A hidden rule labels the rows of this table. It goes by one to three of the table's principal directions, not those with the most spread.
np.array([16, -29, 37, 28, 70, -13, 4, -27, 1, 25, -20, -25, -3,
          -11, -30, 20, 17, 17, -14, -16, -8, 3, 35, 28, -12, -10,
          6, 22, 44, 12, 1, 0]) GD
np.array([-1, -7, 0, 58, -15, 2, 66, 62, 39, -47, -7, 88, -33,
          23, 109, -15, -15, -5, -15, 30, 3, 14, -20, -76, 27, -40,
          1, -17, 18, -27, -24, -1]) ZH
np.array([-16, 40, -39, -16, -30, -29, 13, -17, 19, -25, 15, 21, 15,
          -6, 9, -4, 20, -31, -18, 22, 11, 24, -23, 4, -3, 10,
          10, -24, 21, 0, -27, -15]) FS
np.array([-19, 2, 7, 17, 29, -21, 31, -4, 48, -2, -12, 25, -15,
          -8, 41, -11, 21, -11, -5, -14, 4, 33, 17, -20, 9, -20,
          5, -24, 14, 13, -18, 5]) FS
np.array([8, -20, 21, -8, 8, 13, -28, -26, -6, 17, -31, -32, -2,
          -4, -33, 13, 6, 34, -5, -13, 6, 7, 16, -4, -1, 7,
          14, 11, 6, 0, 23, -19]) GJ
np.array([-52, 10, 35, -35, -10, -5, -24, -33, 80, 5, -51, 2, -38,
          12, 19, -35, -1, 18, 18, -73, 6, 30, 15, -32, -12, 9,
          27, -95, -14, 0, 33, 15]) FS
np.array([-9, -3, -15, -19, -31, 6, 12, 17, 26, -3, -12, 3, -13,
          20, 31, -11, -11, 11, 9, -39, 32, -1, -7, -36, -4, 18,
          1, -50, -16, 5, 5, 18]) CH
np.array([-11, -14, 10, -3, 19, -4, -22, -36, -1, 8, -7, -17, -6,
          -1, -31, 1, -7, 7, -7, -1, 2, 18, 21, 20, -22, 9,
          18, -4, 23, 17, -11, 3]) FS
np.array([-28, 14, -45, 1, -29, -50, 62, 64, 62, -26, 10, 77, -21,
          11, 94, -18, -8, -40, 23, -20, 8, -4, -6, -22, 4, 15,
          4, -76, -16, -19, -8, 15]) FS
np.array([-39, -10, 16, 29, 21, -21, 17, 32, 49, 12, -10, 65, -41,
          5, 81, -19, -13, -8, 33, -66, 5, -2, 17, -22, -8, -18,
          -7, -44, -18, 12, 21, 48]) DR
np.array([-6, -5, 5, 17, 47, -27, 15, -38, 17, 0, -7, -1, 6,
          -34, -8, 18, 45, -20, -11, 3, -32, 29, 28, 31, 6, -22,
          14, 19, 39, 0, -9, -32]) ZH
np.array([-3, 69, -35, -63, -55, -1, -27, -66, -7, -5, 8, -50, 49,
          -16, -56, 6, 52, -20, -14, -1, 6, 14, -34, 17, 6, 26,
          2, -13, 3, 4, 0, -33]) ZH
np.array([-9, -8, 10, -12, -2, -2, -9, 12, 15, 6, -10, 0, -16,
          8, 0, -11, -14, 12, 10, -18, 8, -8, 9, -3, -7, 10,
          6, -26, -14, -6, 14, 11]) CH
np.array([13, 63, -36, -23, -39, -5, -22, -54, -20, -26, 6, -43, 26,
          -27, -38, 8, 52, -20, -34, 30, -1, 30, -46, 22, 25, -4,
          -1, 30, 13, -24, 5, -35]) ZH
np.array([12, -24, 10, 10, -3, 18, 12, 41, -7, -14, 0, 24, -15,
          24, 19, -9, -35, 15, -1, 34, -3, -3, -4, -34, 11, -4,
          5, 2, -16, -15, -6, -2]) CH
np.array([-18, -28, 9, -6, 44, -26, -35, 1, -13, 56, 7, 4, -3,
          -9, -22, 11, -25, 6, 38, -51, 9, -24, 34, 49, -44, 28,
          -4, 5, -25, 40, 28, 38]) ZH
np.array([-22, -24, 0, 65, 80, -79, 50, 14, 37, 7, 13, 71, -31,
          -10, 51, 13, 7, -36, 1, -42, -6, -5, 38, 54, -41, -11,
          8, -26, 73, 10, -17, 41]) FS
np.array([34, -18, 15, -24, -14, 51, -37, -1, -60, 20, 4, -59, 16,
          10, -76, 5, -8, 45, -22, 39, 32, -17, 12, -12, 14, 12,
          -2, 37, -6, 7, -11, -13]) ZH
np.array([-4, -11, 37, -8, 23, 17, -45, -43, -1, 25, -28, -40, 0,
          -24, -44, 8, 22, 33, -9, -18, 5, 11, 19, 10, -3, -14,
          6, 27, 5, 11, 24, -18]) GD
np.array([-21, -7, 13, 23, 43, -45, 25, 13, 56, -2, -24, 88, -30,
          1, 78, 10, 13, -1, 6, -58, -7, 24, -20, -27, -12, -21,
          12, -36, 8, -9, 46, 6]) DR
np.array([25, -17, -7, 45, 16, -9, 31, 31, -19, 3, 6, 19, 12,
          -5, 26, 25, -8, -8, 9, 20, -17, -23, 1, 7, 3, -5,
          -15, 49, 4, -2, -2, -6]) ZH
np.array([-4, -46, 56, 32, 62, -12, 21, 8, 41, 16, -44, 18, -34,
          9, 23, 2, -8, 22, 15, -36, -30, 1, 47, -11, -3, -11,
          20, -25, 18, -11, 24, 2]) GJ
np.array([6, 13, -29, 26, 26, -33, 58, -7, 6, -4, 27, 30, 20,
          1, 33, 19, 29, -38, -9, -18, 2, 4, -5, 9, -9, -5,
          -11, -9, 48, 26, -38, 16]) DR
np.array([-9, -7, 6, 11, -9, 23, 11, 7, -4, 1, 6, 14, -10,
          28, 27, -15, -24, -4, 18, -18, -3, -4, 8, -30, 4, -1,
          -6, -22, -9, 17, -15, 34]) GD
np.array([35, -10, -11, 18, -15, 31, 38, 10, -29, -18, 12, -6, 35,
          14, 8, 20, -9, -7, -1, 40, -26, -14, -17, -21, 10, -4,
          -15, 38, 9, 5, -31, -23]) DR
np.array([-11, 52, 4, -49, -55, 18, -48, -58, 12, -4, -26, -47, 34,
          -29, -39, 5, 42, 6, -2, -9, -12, 8, -36, 3, 7, 2,
          0, 8, -17, -14, 39, -51]) DR
np.array([-7, 27, 36, -26, -36, 62, -28, -32, 10, -15, -18, -38, 10,
          -8, -21, -30, 23, 21, -19, 40, -6, 30, -8, -53, 42, -37,
          -1, 10, -20, -3, -14, -36]) GD
np.array([54, 6, -7, -5, -45, 69, -13, 6, -73, -24, 19, -62, 37,
          1, -56, 8, -1, 21, -38, 98, 3, -12, -32, -18, 36, -16,
          -19, 84, -6, -16, -32, -43]) ZH
np.array([8, 4, 30, -3, 0, 50, -33, -32, -29, 5, -5, -44, 2,
          1, -35, -12, 4, 19, -8, 14, -9, 12, 1, -15, 23, -23,
          -8, 31, -12, 7, -1, 1]) DR
np.array([8, -14, 28, 0, -8, 35, -30, 22, -21, 12, -3, 2, 16,
          -10, -12, 3, -22, 29, 5, 38, -1, -18, -11, -17, -1, -15,
          -14, 55, -37, 8, 13, -23]) ZH
np.array([2, -50, 38, 35, 77, -14, 8, 39, 8, 18, -4, 9, -33,
          -23, 4, -3, -4, 8, 8, 10, -23, -6, 54, 29, 12, -31,
          1, 29, -7, -15, 9, 3]) FS
np.array([27, 13, -40, -11, -20, 2, 19, -4, -34, -1, 23, -35, 15,
          18, -19, 9, 9, -11, -8, -14, 25, -14, -10, 7, 6, 26,
          -12, -11, 14, 6, -20, 24]) GD
np.array([17, 19, 22, -10, -10, 15, -38, -50, -16, 6, -25, -74, 30,
          -28, -74, 10, 21, 17, -19, 47, -14, 5, 6, 28, 8, 3,
          4, 54, 11, -9, 3, -49]) FS
np.array([3, 30, -3, -39, -18, 9, -24, -47, 16, -10, -27, -56, -4,
          -10, -25, -6, 39, 10, -15, -31, 3, 32, -24, -7, 22, -2,
          6, -19, -11, -22, 33, -15]) CH
np.array([4, -33, 36, 27, 2, 23, 7, 65, 12, -4, -19, 25, -41,
          14, 37, -21, -32, 30, 8, 18, 0, -17, 19, -41, 27, -22,
          0, 0, -28, -32, 15, 5]) BG
np.array([13, -18, 8, 46, 20, -5, 26, 42, -21, -13, 19, 57, -4,
          13, 29, 5, -31, -10, 0, 55, -28, -12, -2, -4, 3, -16,
          -1, 33, 10, -13, -16, -2]) GJ
np.array([-21, 33, -49, 25, 0, -67, 53, 12, 35, -25, 23, 84, -10,
          6, 81, 8, 18, -55, 5, -46, -3, 5, -34, 11, -18, 2,
          -1, -51, 34, -9, 2, 30]) GD
np.array([10, -36, 87, 21, 59, 38, -49, -39, -10, 41, -46, -58, -13,
          -26, -61, 8, 24, 58, -14, -13, -8, -2, 51, 7, 11, -38,
          4, 52, 20, 2, 31, -19]) GD
np.array([27, -51, 39, 26, 54, -5, 25, 81, 1, 9, -8, 45, -11,
          3, 29, 10, -38, 17, 25, 32, -47, -30, 6, -8, 10, -16,
          -6, 37, -47, -31, 37, -20]) GD
np.array([-5, 22, 13, -28, -56, 33, -41, -29, 9, -13, -34, -42, 4,
          -5, -25, -10, 4, 24, -5, 9, -1, 7, -20, -18, 10, 3,
          9, 0, -16, -23, 25, -33]) CH
np.array([18, -12, 47, 1, 34, 7, -12, -57, 20, 20, -57, -51, 0,
          1, -39, 18, 28, 47, -26, -36, 13, 19, 14, -13, -7, 0,
          17, -3, 46, 6, 22, -18]) GD
np.array([16, 20, -32, 7, -40, 10, 23, -7, -13, -37, 6, -20, 14,
          -5, 1, 0, 16, -26, -12, 55, -25, 13, -8, -3, 37, -3,
          4, 19, 10, -30, -29, -34]) BG
np.array([30, -17, 14, 5, -3, 25, 12, -3, -12, -6, -16, -27, 15,
          12, -22, 12, -2, 25, -20, 35, 2, -1, 3, -23, 8, 1,
          6, 20, 21, -3, -18, -29]) CH
np.array([-14, -47, 50, 4, 50, 5, -38, -3, 1, 51, -26, -15, -21,
          -2, -27, -4, -30, 36, 26, -31, 4, -7, 55, 12, -20, 10,
          8, 6, -22, 28, 24, 22]) CH
np.array([17, -44, 5, 24, 54, -27, 26, 24, -6, 21, -1, 16, 0,
          -4, 4, 29, -6, 1, 14, -14, -18, -20, 29, 27, -14, 9,
          3, 16, 12, 1, 10, -3]) GJ
np.array([4, -18, 8, -3, 15, -17, 22, 46, 27, 3, -15, 45, -15,
          15, 40, 3, -13, 13, 13, -17, -1, -7, -8, -30, 2, 6,
          6, -27, -25, -17, 32, -3]) GD
np.array([-13, 6, 15, 1, 7, 1, -25, -11, -1, 17, 0, -9, 1,
          -16, -12, -5, 0, 0, 12, -7, -4, -5, 10, 19, -6, -6,
          -8, 15, -14, 12, 9, 8]) CH
np.array([8, 17, -31, 21, -5, -7, 44, 0, -10, -23, 31, 18, 19,
          1, 20, 3, 14, -37, -15, 40, -7, 11, -7, -3, 14, -11,
          -7, 12, 29, 9, -53, -3]) ZH
np.array([36, -80, 59, 70, 81, 6, 20, 47, -22, 26, -20, 10, -34,
          11, -2, 21, -26, 45, -8, 6, -4, -34, 55, 3, -2, -21,
          4, 41, 38, -11, 7, 11]) GJ
np.array([53, 22, -40, -30, -48, 33, 7, -21, -58, -22, 22, -60, 55,
          19, -55, 23, 0, 0, -28, 54, 6, -8, -51, -3, 3, 28,
          -12, 35, 9, 1, -29, -28]) GD
np.array([33, 21, -53, 29, -6, -32, 61, 21, -19, -27, 31, 30, 16,
          14, 37, 26, 16, -37, -16, 2, 1, -14, -42, 8, 2, 5,
          -15, 3, 39, -16, -16, 12]) DR
np.array([-10, 18, 16, -53, -22, 20, -33, -42, 12, -1, -23, -33, 15,
          7, -34, -9, -3, 8, 17, -10, -33, 16, -15, -9, 0, 19,
          13, -24, -35, -5, 28, -24]) ZH
np.array([-34, 9, 19, -16, 39, -33, -8, -48, 52, 19, -29, 18, -26,
          11, 19, -6, 16, 2, 11, -98, 6, 35, 2, -6, -25, 7,
          17, -73, 11, 20, 37, 37]) DR
np.array([23, 31, -40, -14, -61, 26, -13, -42, -53, -25, 19, -42, 31,
          15, -49, 10, 7, -5, -35, 47, 21, 7, -30, 0, 4, 22,
          5, 19, 38, 1, -40, -15]) ZH
np.array([-24, 19, 16, 0, -7, -3, 9, 2, 44, -26, -13, 45, -14,
          -7, 39, -21, 18, -8, -9, 22, -19, 33, -9, -36, 25, -31,
          15, -22, -3, -22, 1, -28]) ZH
np.array([9, -40, 19, -7, 30, 4, -15, 24, -22, 24, 3, -2, -5,
          7, -27, 7, -29, 18, 17, 1, -9, -23, 25, 17, -12, 15,
          5, 10, -20, 1, 16, 4]) ZH
np.array([-3, -8, 48, 25, 24, 19, 15, 15, 31, -14, -24, 38, -12,
          2, 42, -13, -5, 12, -1, 28, -36, 21, -6, -48, 23, -45,
          1, 14, -14, -12, 7, -22]) ZH
np.array([-21, -7, 43, -32, 21, 23, -57, -52, 10, 33, -27, -41, -7,
          -10, -47, -9, 11, 35, 1, -42, 14, 20, 21, -1, -12, -4,
          9, -10, -11, 27, 24, 4]) GD
np.array([12, -10, 10, 13, 7, -14, 23, 22, 33, -22, -30, 15, -22,
          -3, 21, 2, 16, 18, -26, 21, 4, 15, -1, -24, 21, -13,
          19, -9, 20, -43, 12, -35]) FS
np.array([9, 33, -61, 21, -1, -62, 77, 12, 22, -38, 27, 70, 9,
          16, 68, 20, 24, -53, -16, -16, 0, 10, -48, 0, -10, 8,
          0, -41, 51, -13, -19, 11]) ZH
np.array([24, 21, 12, -17, 3, 11, -23, -26, -17, -16, -5, -40, 37,
          -48, -58, 16, 45, 3, -32, 84, -38, 18, -18, 23, 31, -28,
          4, 76, -3, -33, 7, -87]) BG
np.array([-47, 53, 2, -51, -39, 9, -38, -60, 52, -7, -23, -26, -10,
          -11, 6, -33, 33, -7, 7, -63, 8, 40, -23, -18, 5, -7,
          2, -59, -28, 6, 27, 10]) ZH
np.array([-14, 66, -17, -41, -64, 31, -36, -56, -6, -21, 9, -39, 31,
          -18, -32, -20, 34, -10, -27, 41, 15, 36, -37, -17, 22, -12,
          -6, 13, -9, 10, -25, -28]) CH
np.array([3, -13, 13, -18, 20, 17, -32, -16, -21, 27, 3, -60, 3,
          -18, -55, -5, 5, 13, 3, -3, 8, -4, 33, 29, 4, 2,
          -7, 22, -18, 16, -2, 7]) FS
np.array([-2, 3, 40, -4, 21, 19, -57, -56, -24, 30, -12, -64, 16,
          -25, -72, 4, 7, 15, 4, -3, -20, -8, 21, 47, -14, -4,
          -5, 45, 3, 17, 15, -4]) GD
np.array([10, 10, 11, -23, -24, 32, -41, -10, -38, 25, 4, -59, 22,
          -3, -55, -3, -12, 12, 19, 3, -2, -33, 7, 21, 3, 18,
          -17, 27, -34, 8, 12, 6]) DR
np.array([-25, 6, 6, 41, 22, -28, 9, -1, 18, -5, 10, 33, -23,
          -18, 25, -9, 12, -23, -7, -4, -2, 2, 21, 29, -8, -26,
          1, -3, 39, -1, -17, 20]) CH
np.array([4, 54, -8, -86, -101, 62, -88, -41, -40, -9,
          -4, -102, 35, -15, -98, -21, 7, 21, -7, 50,
          7, -3, -36, 4, 27, 22, -3, 25, -63, -23,
          21, -46]) CH
np.array([10, 50, -46, -27, -40, 16, 0, -57, -24, -24, 28, -42, 48,
          -24, -31, 12, 57, -27, -35, 26, 11, 27, -38, 6, 17, -12,
          -13, 27, 25, 16, -38, -31]) DR
np.array([-38, 6, 16, 23, 45, -36, 12, -22, 44, 5, 0, 27, -20,
          -25, 26, -9, 31, -28, 4, -41, -16, 16, 29, 30, -10, -28,
          4, -25, 33, 10, -5, 19]) BG
np.array([6, 29, -16, -58, -81, 41, -44, -14, -26, -13, 2, -48, 16,
          24, -51, -16, -20, 24, -15, 22, 37, -8, -36, -21, -4, 34,
          3, -20, -22, -5, -2, -6]) FS
np.array([1, 55, -49, -25, -49, -12, 15, -22, 7, -27, 14, -5, 23,
          2, 16, 2, 27, -31, -8, -13, 8, 12, -54, -5, 4, 11,
          -10, -23, 1, -5, -2, -2]) ZH
np.array([-28, 43, -3, -29, -38, 5, -18, -48, 18, 8, -7, -15, 23,
          -4, -6, -9, 20, -14, 17, -32, -2, 7, -6, -6, -3, 14,
          -2, -29, -6, 23, 1, 0]) GD
Here are more rows. What is the label of each one?
np.array([1, -9, -39, 36, 3, -46, 50, 59, 5, -13, 22, 70, -24,
          19, 66, 7, -18, -27, 9, -16, 12, -22, -4, 4, -9, 12,
          0, -29, 17, -17, -4, 33]) >> ZH
np.array([-50, 19, 38, -56, -7, 13, -81, -47, 28, 37, -30, -41, -11,
          -27, -40, -28, 11, 16, 36, -57, -10, 12, 24, 16, -1, 4,
          6, -25, -63, 10, 57, 3]) >> GJ
np.array([3, -4, 46, -12, 26, 13, -10, -41, 21, 1, -32, -45, 15,
          -16, -45, -3, 14, 9, -1, 30, -52, 18, 24, 11, 10, -10,
          15, 15, 4, -10, 1, -48]) >> FS
np.array([-7, 69, -55, -31, -45, 0, -11, -40, -21, -13, 41, -26, 37,
          -30, -11, 2, 57, -45, -9, -15, 9, 8, -48, 26, 14, -11,
          -29, 13, -6, 10, -8, 2]) >> DR
np.array([18, -9, 43, -13, -11, 51, -58, -26, -43, 27, -22, -75, 1,
          7, -79, -6, -11, 48, -8, 15, 14, -15, 25, -1, 11, 8,
          2, 30, -7, 1, 12, -2]) >> GJ
np.array([17, -65, 9, 46, 49, -7, 33, 71, -23, 16, 15, 49, -20,
          17, 35, 13, -49, 4, 26, 9, -15, -32, 32, 1, -7, 0,
          -5, 23, -14, 2, -2, 22]) >> GJ
np.array([13, 7, -15, -25, -33, 12, -17, 32, -18, -20, 5, -14, -14,
          7, -13, -16, -17, 6, -3, 37, 0, -3, -20, -6, 27, 9,
          3, 1, -43, -44, 20, -11]) >> FS
np.array([1, 10, -23, 12, -10, -34, 33, 69, 13, -19, 22, 57, -18,
          1, 48, -5, 2, -19, -1, 5, 9, -29, -16, 3, 10, -6,
          -6, -21, -4, -40, 11, 7]) >> ZH
np.array([-60, -21, 39, -14, 14, -11, 0, 6, 82, 17, -36, 39, -41,
          16, 50, -35, -25, 9, 43, -75, -2, 10, 42, -31, -22, 8,
          19, -94, -24, 19, 17, 32]) >> CH
np.array([12, -42, 27, 37, 26, 10, 20, 33, 1, 3, -18, 46, -27,
          32, 43, 9, -30, 31, 0, -17, 8, -5, 0, -46, -6, -11,
          5, -5, 11, 0, 13, 17]) >> DR
np.array([-3, -32, 26, 3, 10, 2, 7, 77, 33, 1, -25, 44, -48,
          20, 59, -21, -42, 28, 29, -26, -4, -14, -6, -42, 11, -7,
          -1, -30, -66, -35, 56, 18]) >> GD
np.array([20, -22, 21, 19, 23, -2, 17, 6, 4, 15, -20, -2, 13,
          7, 0, 20, -10, 19, 3, 2, -5, -13, 8, -8, -12, 8,
          -1, 17, 13, 11, 3, -12]) >> GD
np.array([27, -20, 9, -6, 10, 6, 19, -18, -3, 3, -23, -26, 15,
          25, -25, 19, -7, 21, -10, 5, -3, 3, 8, -17, -8, 27,
          17, -11, 28, 4, -10, -19]) >> CH
np.array([21, 3, -27, 17, -26, 22, 0, 28, -51, -19, 41, 6, 18,
          -8, -7, 6, -9, -8, -22, 68, 11, -17, -24, 8, 8, -17,
          -19, 60, 3, -3, -34, -11]) >> ZH
np.array([43, 3, -44, 30, -21, -13, 44, 35, -37, -36, 24, 18, 8,
          19, 11, 19, -9, -14, -31, 63, 9, -11, -28, -2, 12, 11,
          1, 24, 38, -31, -32, -12]) >> FS
np.array([-19, 0, 45, 4, 39, 31, -43, -53, -9, 32, -4, -35, 1,
          -30, -35, -9, 30, 13, -4, -18, -1, 21, 31, 9, 8, -40,
          -11, 36, 0, 39, -4, 10]) >> DR
np.array([-14, 42, -9, -39, -28, 7, -12, -72, 22, 4, -17, -39, 17,
          13, -12, -3, 27, -3, 0, -71, 17, 22, -27, -15, -15, 19,
          -1, -52, 12, 29, 8, 19]) >> ZH
np.array([-5, -21, 3, 7, 44, -35, 16, -10, 22, 13, -13, 18, -24,
          18, 10, 6, -4, 6, -4, -43, 17, 18, 19, 1, -24, 18,
          20, -44, 30, 14, 3, 28]) >> FS
np.array([14, -10, 60, -5, 64, 25, -46, -63, -20, 36, -22, -75, 14,
          -36, -82, 10, 39, 28, -15, 5, -25, 18, 34, 31, 13, -31,
          -2, 61, 7, 15, 16, -25]) >> DR
np.array([36, -12, -81, 49, -35, -18, 99, 86, -30, -44, 53, 89, 14,
          45, 94, 22, -40, -40, -3, 44, 15, -23, -45, -40, 0, 16,
          -17, 2, 19, -1, -57, 18]) >> DR
np.array([13, 18, -8, 5, -6, -11, 11, -18, 11, -25, -11, -17, 3,
          -9, -9, 4, 22, -5, -29, 29, -5, 19, -15, 5, 11, -7,
          10, 7, 30, -25, -8, -28]) >> FS
np.array([-20, 14, -29, -5, -9, -21, 6, 2, 5, 6, 21, 16, -8,
          0, 16, -9, 8, -22, 6, -30, 28, 1, 8, 9, -6, 11,
          -3, -32, 5, 17, -15, 33]) >> ZH
np.array([6, 37, -79, -9, -64, -16, 15, 39, -36, -24, 54, 15, 19,
          2, 17, -2, -12, -41, -1, 36, 29, -20, -39, 18, 3, 25,
          -21, 7, -19, -5, -29, 17]) >> FS
np.array([-22, -16, -7, 44, 49, -72, 17, 19, 28, 10, 5, 62, -12,
          -34, 37, 24, 5, -29, 16, -24, -20, -16, 18, 64, -38, -5,
          4, 11, 29, -4, 19, 3]) >> CH
np.array([-22, -66, 47, 9, 55, -13, 10, 40, 39, 40, -34, 30, -63,
          41, 34, -17, -46, 30, 48, -97, 2, -22, 66, -18, -19, 23,
          20, -86, -17, 3, 39, 63]) >> ZH
np.array([14, -25, -3, 5, 4, -8, 16, 35, 9, -9, -16, 21, -3,
          1, 25, 15, -18, 10, 11, 12, -19, -6, -13, -11, 0, 5,
          5, 12, -23, -24, 26, -28]) >> CH
np.array([23, -10, -74, 40, -10, -27, 64, 86, -21, -33, 51, 69, -28,
          28, 88, 6, -26, -26, -14, -6, 49, -14, -48, -17, -2, -4,
          -25, -8, 3, -10, -21, 56]) >> GD
np.array([-4, 21, 6, 1, -7, -18, -4, -37, 14, -9, -22, -3, 5,
          8, -12, 3, 2, -4, -6, 6, -18, 15, -7, 6, -10, 17,
          20, -16, 29, -11, 5, -14]) >> FS
